a =
-47,-186,-469,-899,-82,-540,-71,-99,582,141,-192,-437,88,283
-363,-158,159,-185,-239,90,517,-248,480,-163,56,86,149,-143
Counting starts at 0.
The entry in the bottom-right corner -> -143
Give the entry in row 1 and column 0.
A: -363
Give the entry at row 0, column 2.
A: -469
Give the bottom entry of the column that holds the largest entry.
A: 480
The top-right entry -> 283
The top-left entry is -47
Give the entry directly below -186.
A: -158
Give the entry just left of 141.
A: 582
Give the bottom entry of the column that holds the smallest entry.
A: -185
The entry just left of -192: 141
The entry directly above -239: -82

W =
array([[  31.368, -258.427,   -1.805,  -56.956, -163.712, -146.544,
         -57.273, -214.671,   11.362, -167.044,   29.583, -294.207,
        -128.208],
       [-284.859, -177.137, -256.621,  -80.127,  -28.547,   12.784,
         134.117,   47.407,  173.385,  -90.463,    9.904, -261.351,
         103.115],
       [-227.398,  180.369,  -27.143,   73.212,  -58.650, -110.668,
          22.690,   -8.823,  -68.947,  -25.016,   49.199,  -27.546,
        -122.608],
       [  99.121,   22.941,  -51.833,  100.035,  105.316, -156.441,
         118.194, -102.834, -162.935, -163.121,  105.098,  -52.902,
         203.929],
       [-228.961, -130.269,  -15.243,   18.778,  -62.128,  -62.275,
        -196.733, -268.167,  160.735,  -17.938,  145.967, -113.372,
          29.940],
       [-270.102,   33.442, -282.813,  200.035, -121.722,   22.826,
         -59.413,  160.541, -179.018,  -23.592, -168.048, -187.216,
         146.722],
       [-180.760,  -57.833, -135.273, -104.796, -180.155, -239.482,
        -275.115,  -33.787,  209.974,  -97.504,   -9.885,   18.936,
        -164.541],
       [ -86.468,  197.514, -172.867, -110.680, -225.868, -242.591,
        -197.242,   87.233, -240.457, -179.468, -105.539,   73.589,
         203.568],
       [-130.619,   94.014,   58.168, -259.135,  135.337,  184.892,
         -63.980,    1.711,   75.790, -231.789,  196.694,  -58.638,
         -26.355],
       [-174.519,  -54.421, -224.069,   -2.024,   51.279, -208.487,
        -283.627,  -35.763,   42.897,    9.203, -210.151,   72.688,
        -110.042],
       [-292.243,  143.445,  164.695,   98.274, -228.804,  -83.629,
         127.846,  210.073, -176.860,  167.971,   78.188, -112.816,
        -281.424]])
Find the entry just left of -58.650.
73.212
The median of all entries: -57.273
The entry just left of the centre entry is 22.826
The entry just right of the smallest entry: -128.208
Find the entry just right of 134.117.
47.407
Find the maximum.
210.073
The entry just right of 98.274: -228.804
The entry just left of -27.143 is 180.369
Find the entry just left of 29.583.
-167.044
The entry just left of the largest entry is 127.846
The entry just left of 73.212 -> -27.143
The entry just right of 18.936 is -164.541
Find the entry just right of -256.621.
-80.127

[[ 0.001 -0.884  1.595 -0.026 -0.007]
 [-0.149 -0.512  1.736 -1.387 -0.468]]
Read off the entry directly above the smallest entry.
Answer: -0.026
Read off the second entry on the diagonal from the top-right corner.
Answer: -1.387
The last entry, reading row by row is -0.468
Read off the first entry on the main diagonal.
Answer: 0.001
Read off the entry in the bottom-left corner.
Answer: -0.149
The second entry in reading order is -0.884
The largest entry in the first row: 1.595
The entry in the top-right corner: -0.007

Read these off the row that follows.
1) Find the second entry from the right.
2) Find the entry just right of -218.
3) Find the third entry.
4) Find the smallest entry.
5) Find the last entry.
6) Find the entry just left of 996.
7) Find the fifth-last entry.
[-551, -540, 198, -184, -191, 389, -105, -218, -220, 379, 996, -177]
1) 996
2) -220
3) 198
4) -551
5) -177
6) 379
7) -218

A = [-24  34 -28   0  41  17   1 -26]
The second entry from the right is 1
Give the fourth-last entry.
41
The second smallest entry -> -26
